The rows below come in pairs that one turn or mirror swaps. Which row does each named row swap with?
The rows were stretched afterwards, more along some directions than others.
nalo: [  7 -17  -9  11 -12  11 -17   0 -35   4 -12  46  -1   1   0 -14  16 -20
 -21 -23  18 -49 -15  -4 -22]
lonog: [ 29   5 -14  28 -13  13   6  -4 -42 -22 -12  49 -16  -3  16 -35  -1 -14
 -16  -6   6 -21  -8  13 -25]
regi: [  9 -24  -2   0 -31  23 -10  12 -34   6 -13  38  22   1   8 -17   7 -11
 -16 -20  14 -19 -20  12 -10]
lil: [ 20   6 -23 -12 -13  16   2  -1 -18   0 -17  36  -3   4  23 -26  -9 -12
 -16  -4  -3 -34 -36   7 -14]
gegad: [ -1  29 -26  -6 -10  28  -7 -20  -5   5  12   2   5   7   4 -10 -14 -13
  18  15  -4 -23 -13   9 -22]
kevi: [ 19   1 -24 -15   5   8   8  -8 -35  -7  -1  22 -14 -43   8 -25 -15  -9
  11 -12 -11  -2  -4  28 -19]
mazo: [ -8  -6   7   4 -15  20 -12  -5 -41   4 -21  39  14  -2   1 -30  -3  -1
   0  -3  13 -22 -15  11   5]
vul: [ 11  12  -4  -2 -26  18  -2  21 -20 -28  -5  20   5  16  -5 -32 -18  -5
  16  24  -6  -3 -24  20  -5]
kizul: [ 25  10  -7  28 -11  12   8  -4 -48 -32 -16  55 -16   1  13 -32   2 -16
 -18   1  11 -27  -8  10 -26]
zaze: [  1 -13 -13   8  -5   7 -22  -3 -34   2 -17  42   0   1  -4 -13  12 -23
 -17 -20  15 -51 -18  -4 -20]
per: [  7   9 -16 -10 -17  20  -6 -10 -14   8 -12  16  23  23   9 -17 -10 -28
  -4  -3  -8 -18 -23  -3  -8]
feve: [ -6 -20 -22 -17 -26  18 -30   4 -21  26 -11   1   5 -19  -5 -16  -8 -11
   2 -19  -1 -24 -29  24  -2]
Mulu: [  7 -22  -2   5 -26  18 -15   6 -34   4 -18  45  18   5   8 -10  13 -14
 -22 -19  18 -35 -17   1 -13]
bebat: [  0 -16  -4 -31 -20  26 -33  -1 -38  16 -29  21   6 -27  -7 -17 -24 -13
  12 -12   2   0 -40  20  17]
keb: [ 15   9 -18  -9 -26  26  -6  -2  -7  13  -4   6  24  29  11 -24 -17 -11
  -6   1  -9 -11 -20  -2   1]
lizi: [ 14   6 -21  -5   6   7   4 -21 -23   2  -7  31  -9 -33   8 -25  -7 -16
   5 -13  -9 -11  -7  22 -20]
gemum: [ -6 -24  -9 -17 -20  20 -29  12  -8  25  -7 -12  18 -12  -9 -11 -12   2
  11 -15   6  -5 -24  22  12]
nogit: [ 16 -19  -5 -12 -11  31  -5 -15  -8  30  -7  10  22 -10  21 -16 -28   1
 -18 -28   1  21 -10  12  21]
Salo: [  6 -15   6  11 -31  22 -11   8 -25  -4 -15  32   9   5  -3 -38   6 -23
   6 -12  13 -13 -33   8   3]
tabe: [ 13  -6 -11 -20 -24  30 -11  -6 -11  15 -17  12  19 -12  21 -12 -22 -11
  -2 -19  -3  -7 -38  28  14]
Movip: [ -5 -19 -22 -15 -29  21 -32  11 -22  18 -17   1   7 -20  -5 -15 -11 -13
   8 -17  -6 -14 -31  28   4]
zefa: [  4 -10   8   3 -32  30  -5  16 -30 -22 -15  37  14  14   0 -31   9 -18
   1  -4  19 -16 -35   5  -4]
Pep: [ -4 -22 -10 -12 -15  12 -23   8  -8  20  -5  -8  12  -6 -13  -7  -7   2
  11  -9   8  -7 -16  20   8]
goda: [-15  -3  -3 -19  -8  32 -17 -12 -29  13 -15  29  21 -17   3  -9   1 -10
   6  -5  10 -24 -19  13   0]
Sekam: [ 11   9 -21  -2  -1   7  -1 -16 -21   0 -17  33 -12 -28   7 -28  -6 -24
   4  -8 -10 -14 -15  22 -20]
zon: [ 28   4 -21 -18 -11  24   8   5 -13  -2 -13  26   2   5  24 -27  -4  -7
 -21   0  -3 -22 -26   3 -22]
gat: [ 11  10 -21  -4 -27  26  -5   1  -4  11   3   8  20  32   9 -19 -19  -3
  -2   9  -5 -11 -15  -1   2]
Vol: [ -3  27  -5   0 -13  17 -18  -5 -36 -25 -29  34 -11 -16   1 -11 -16  -6
  22  17  -2  -3 -21  15   5]
Boku: [ 23 -29 -13 -29 -25  32 -15  10 -45  23  -9  11   5 -26  13 -35 -25  -3
   4 -25   4  -1 -31  16   9]
Rari: [  6 -10  15  -4  -3   7  -3   6 -12 -18  -6  13  16   5  -9   2  -4   2
  10   1  11  -4 -11  18   4]
Loni: [-14  -7   1  -9  -5  22 -20 -11 -26  17 -19  33  20  -8  -3 -16  -6  -1
   3  -8  15 -19 -13   5   8]
lelo: [ -2  -6 -16  15   0  -1 -19  -4 -28  -3 -14  42  -5   8 -14 -18  13 -22
 -12 -13  11 -49 -11  -9 -15]
furif: [  2  32 -16  -3 -20  30 -10  -3  -9 -13  11   5  10  14   1 -16 -19  -7
  26  31   1 -17 -17  13 -18]
Nudi: [ 18  15 -18  23 -12   8   4   0 -42 -33 -15  54 -23  -6   6 -31  -2 -19
 -11   5  -1 -29 -15  17 -29]
Direz: [ -1  -5 -32  -6 -22  15 -24   3 -28   6 -19  18 -10 -24  -1 -20 -13 -21
  -2 -13 -13 -25 -30  28 -12]
sena: [-12   0   3 -15 -15  37  -9   1 -27 -10  -7  35  19 -10   1  -9   7 -14
   7  -3  16 -26 -28  14  -7]
desum: [  6  21  -6  -1 -14  26 -13 -11 -43 -14 -29  37  -6 -10  18 -16 -11  -6
   5   7  -1  -8 -19   7   0]
tafo: [  7  -6   4 -11 -15  36  -9   0 -42   0  -4  16  20 -28  15 -30 -19   2
  22 -12   8  26 -11  35  14]
Veku: [  8  25 -11  -3 -13  28 -12 -15 -45 -15 -25  37  -1 -16  28 -14 -14  -4
   7   9   0  -6 -20  16  -5]
nonag: [  1 -10  13 -13 -28  20 -10   7 -15  -8 -14  15  18  -9  -8 -18  -8   1
  10   2  12  21 -12  22  11]
toma: [ 25 -13  -9 -10 -11  30   7 -11 -12  17  -7  17   7  -3  22 -21 -28  -1
 -25 -19  -7  12 -12  11   5]
tole: [ -3  21 -30   2  10  14   1 -22  -8   4   9  13  -7  -1  -8  -7  -2 -13
  10   9   0 -28  -3   3 -26]
kogid: [ -5   8   9  -3 -22  10 -16   0 -21 -22 -20  21   3 -13 -17 -10  -9   0
  25  17   8  12 -12  22   8]
Lenir: [  4 -21  -5   4 -22  13 -18   4 -32   6 -15  44  12   7   4  -6  15 -14
 -22 -16  22 -38 -15  -1 -17]
des: [  5   5  -4 -10 -21  17  -6  17 -19 -13 -12  22   4  16  -7 -32 -17  -3
   7  19  -8  -6 -25  10   0]
Lozu: [ 18   5 -21   2 -19  18  -3   5  -1   6   7  10  13  32   4 -19 -15   3
  -4   8   2 -13  -5  -4   0]
Leso: [  0   4  -8 -24  -3  20 -22 -15 -21  10 -25  29  -1 -27   1  -4 -25  -2
   3  -4   0   4 -22  21   8]
fug: [  3   6  -2 -20  -8  24 -24 -12 -20   2 -23  31   2 -19   1  -2 -22  -2
   5   4   4   3 -26  19   7]
san: [ 12   0  -9  -9 -24  18  -3  18 -19  -9 -11  21   4  12  -3 -33 -20  -3
   6  15 -14  -4 -26  14   2]
Pevig: [ -4 -24 -18 -19 -27  21 -30   8 -17  28 -11  -6  11 -19  -5 -17 -12  -6
   7 -21   0 -14 -31  25   7]
zenoz: [ 13 -20  -3 -21 -21  37 -12 -15 -10  29 -13   4  26 -15  22  -6 -24  -7
  -9 -26   2  14 -22  23  21]
Gasu: [  9  11 -27  13 -14  11  -6   1 -36 -23 -14  44 -21 -15   3 -21  -6 -20
  -9   0  -7 -29 -19  21 -27]
suni: [  0  -8  12 -10 -25  20 -10   1 -14  -6 -10  14  14 -13 -11 -17  -6  -1
  12   4  12  19 -10  23   8]
dadu: [  0  28 -25  -6  -2  26  -4 -20  -8   4  11   8   0   0   3  -8 -10 -13
  13  10   0 -27 -12   5 -25]
kegef: [ 10   9 -12 -10 -17  22  -3 -12 -15   8 -13  22  22  22  12 -16 -13 -26
 -14  -4  -6 -21 -23  -7  -6]
kerub: [  1   9 -22   9   0   7  15  -9 -34 -12  -4  44 -12 -10  -8 -13   2 -10
  -4   1   1 -29  -3  12 -20]
gike: [ -2  26 -30  -1   7  21  -3 -23  -5  10   8  11  -3  -4  -2  -7 -10 -13
   9   6  -1 -26  -9   2 -24]
sozet: [  8  26  -9  -2   3  13  -4 -14  -6 -16 -11  34  -9  -4   1   4 -20  11
   2  20   2   0   0  16  -3]
Lag: [ 26 -17 -18 -26 -15  29  -8  13 -44   3  -3  12   0 -35  12 -30 -23   0
  10 -15   2   2 -25  22  -2]
mepoz: [ 14   4 -20 -10   4   9   4 -18 -20   3  -6  22  -8 -35   8 -25 -10 -14
   9 -12 -12  -3  -5  28 -17]
pokel: [  8  -2  -2 -12 -17  35  -6   3 -52  -6 -10  22  14 -32  19 -34 -20  -3
  20 -13   2  20 -13  40  11]
Zadaf: [  8 -26  -7 -35 -27  32 -23  12 -45  17 -16  13   8 -28   4 -28 -28  -9
  13 -19   4   6 -38  22  13]
ris: [ 10 -10   8 -13 -29  27  -6  11  -9  -6  -6  10  21  -3  -3 -24  -6  -1
   8   6  11  20 -16  19   2]
Taz: [ 17  13  -5  -7 -13  37   0  -6 -50 -14  -9  29   5 -22  35 -20 -17   3
   9   0   3  11  -8  28  -1]
fotuv: [  3  23  -8  -4 -27  21 -11  13 -16 -25  -2  12  11  17  -5 -24 -21  -8
  27  31  -3 -11 -25  19  -8]
Bitiv: [  0 -18   0  -4  -9  18 -11   6 -42  -3  -5  17  13 -28  -9 -38 -13  -7
  22 -19   5  11 -12  33  16]
benev: [  1  33 -25  -5  -5  27  -8 -18  -8   0  11   9   4   6   3  -7 -13 -13
  16  20   2 -28 -14   4 -25]
Savad: [  6  15  -4  -7  -9  17  -4 -14 -17  -3 -18  33  17  16  10 -10  -6 -27
 -12  -2  -1 -22 -24  -1 -14]

Taz pairs with bebat
tabe pairs with sena
kerub pairs with Rari
Lenir pairs with per
zon pairs with Salo
furif pairs with Direz

The rows below come in pairs that one turn or mirror swaps. Which row does each named row swap with?
The rows were stretched afterwards, more along some directions than others.
mizo: [  7  10 -11 -12 -10 -11  11   7   9  11 -22   7   4 -21  20  18  11]
gazu: [  2  13   9  -9  14  -9   5  -3 -19   1   4  14  -4  -4   6 -12   1]
bam: [ -1  22   0 -13  15 -15   6 -13 -19  -3  10  17  10  -9   1  -5   5]
bedu: [  5  23  -2   1 -24 -30  32   3  14   7  10  46 -29 -27  25 -19   3]
sorod: [  4  22   6   2  18 -20   6  -2 -27  -1   6  17 -11   0  21 -25   2]
Zaru: [  2  40 -19 -12  34  -5   0   1 -10  -4 -10   5 -20 -35  13 -22  11]
dadom: [ 14  14  -9  -3   1 -34  20  -6  -4   2 -17  25  -3 -20  41  -1   0]
bivo: [  1  20 -14 -26  -4  -6   2   2   5   4 -25  12   4 -31  21  17  16]
tefi: [  4  43 -12 -11  26 -13   2 -12  -2  -7 -11  19 -16 -41  16 -13  11]
nom: [  1  46  -1  -7  23  -4  -9  -5 -12 -15  18  18 -16 -21  11 -17   0]
Lete: [  0  40 -12  -8  38  -5 -17   2 -29 -18   1  12 -18 -13  11 -17   1]
domim: [-14  25   3  -7  18   8  -9  -3 -10  -6   9   3  -6   4   5   3  14]
tus: [ 13  22 -16  -2  15 -19  -2   0 -19  -5 -14  10 -18 -34  30  -6 -16]
soko: [  0  21 -28 -36  17 -21   8   3   7   3 -24  23  18 -42  18  12  11]
zem: [  6  29  15   2   3  -9   7   2 -18  -6  12  19  -8   0  14 -18   6]
pade: [  5  41   0  -1  26  -4 -10 -14 -23 -23  12  20 -18 -20   8 -16  -2]
barab: [  7  38   3  11  35  -5  -9  -8 -32 -16  11  15 -20 -13  10 -16  -4]
zeg: [  1  20   8  -8   3   3  -3   1 -19   2   5  -3  -7   0   5  -3  10]
bamu: [  1  41 -16 -19  20  -7  -1  19  -1   4 -15   6 -21 -40  12 -17  13]
fekom: [ 16  30  -8   1 -11 -10   1  15 -11   9  -8  14 -26 -37  36  -8  -9]
tek: [ 13  19  -5   5 -17 -25  15   3 -14  15  -7   4 -26 -28  20 -15  -6]
todo: [ 13  22 -19   1  11 -25   5   2 -13   1 -20  18 -15 -37  31   3 -10]
Fef: [  3  25 -17 -22   3 -30  11   6   0   4 -28  35   3 -40  38  -4   4]
gek: [  0  40   5 -11  -7 -22  14  -6   9  -4   6  41 -18 -43  22 -22  -3]
pup: [ 11  14   1  10   0 -36  23 -13  -6   4  12  23 -33 -18  31 -28 -12]
rivi: [  2  21  12  -2   4   4   0  -8 -19  -9   7  -1  -6   6   6 -11  11]
dakuz: [ 12  42   2  10  21  -4  -6 -15 -21 -12  19  20 -29 -14  21 -20   2]
mepa: [  2  31  -5 -13   7  -7  -1   8 -17  -5   1   5  -3  -3  10 -11  15]
gosi: [  6  13   3  -2   7   3  -5   8 -16   4   5  -4 -16   3  10 -11  12]
Zogag: [  2  20  -5 -18 -11  -9   1  -2   4   5 -24  17   3 -32  26   9   7]
lisi: [  1  48  -4  -8  28   4 -18  -6 -24 -24  19   6 -17 -15  17 -12   8]
Pasod: [  6  10  -3  -5 -11 -13  15  -8   5  -2  -8  17  -5 -22  27   7   5]
Boz: [  4  16 -11 -17  -9  -7   6   3   1   1 -25   7   2 -23  25   7  11]
Vogak: [  2  29  24  18  11 -27  27 -23 -10  -2  19  36 -27 -14  31 -32 -19]
gibo: [  5  23 -21 -19  16 -24   5   2  -8   1 -34   6   7 -28  38   3   2]
biso: [  5  26 -26 -12  25 -22  -7   6 -21  -3 -33  10 -10 -36  36  -1 -15]
buf: [ 11  21 -21  -5   3 -28   6   1  -2   4 -10  12 -17 -34  35  -2 -12]
muma: [ 15  25   6  13  -7 -37  24 -17 -23   6  -3  17 -19 -25  21 -18 -12]
Mebe: [  6  23  -8   2  -5 -37  19 -20  -9   8 -13  14 -16 -30  25  -9  -6]
vuk: [  0  21  25   7  -5   6   5 -13 -14 -12  27  12 -11   6   3 -12   7]
vopaf: [ 19  29 -19   3  13 -26   4   8 -13  -1 -17  15 -25 -30  40  -3 -12]
Vige: [  5  17  15   5   5  -1   5 -11 -12  -1  11   2  -2   8   2   1  10]
Puza: [  4  21   6   0  27 -16   7  -8 -24  -1  -6  15  -4  -2  10 -16   6]
Vopo: [ 12  40 -17 -12  21 -22  11   1  -2  -2 -15  25 -18 -45  18 -14  13]
dagum: [ -9  12 -17 -17  -2  -5   0  15   5  11 -23   1  -1 -21  26  19   6]
Tuv: [  4  29  -8  -2 -12 -24  17 -14 -11   5 -12  16 -13 -35  17 -12  -3]
bol: [  7  31 -19 -12  -4 -14  -5   9 -11  -4 -10   6 -13 -37  39   4  -5]
rimir: [  7  12 -16 -16  -4 -29  17   8  -2  14 -36  22   3 -31  25   3   5]
faf: [ 12  43   9  14  21 -10  -4  -8 -29 -15  14  16 -26  -8  20 -18 -10]
guf: [  1  14 -11 -27   0 -21  12  -7   5   2 -21  32   9 -32  18   7   6]

rimir pairs with Puza
bedu pairs with Vogak
gek pairs with pup
tefi pairs with tek

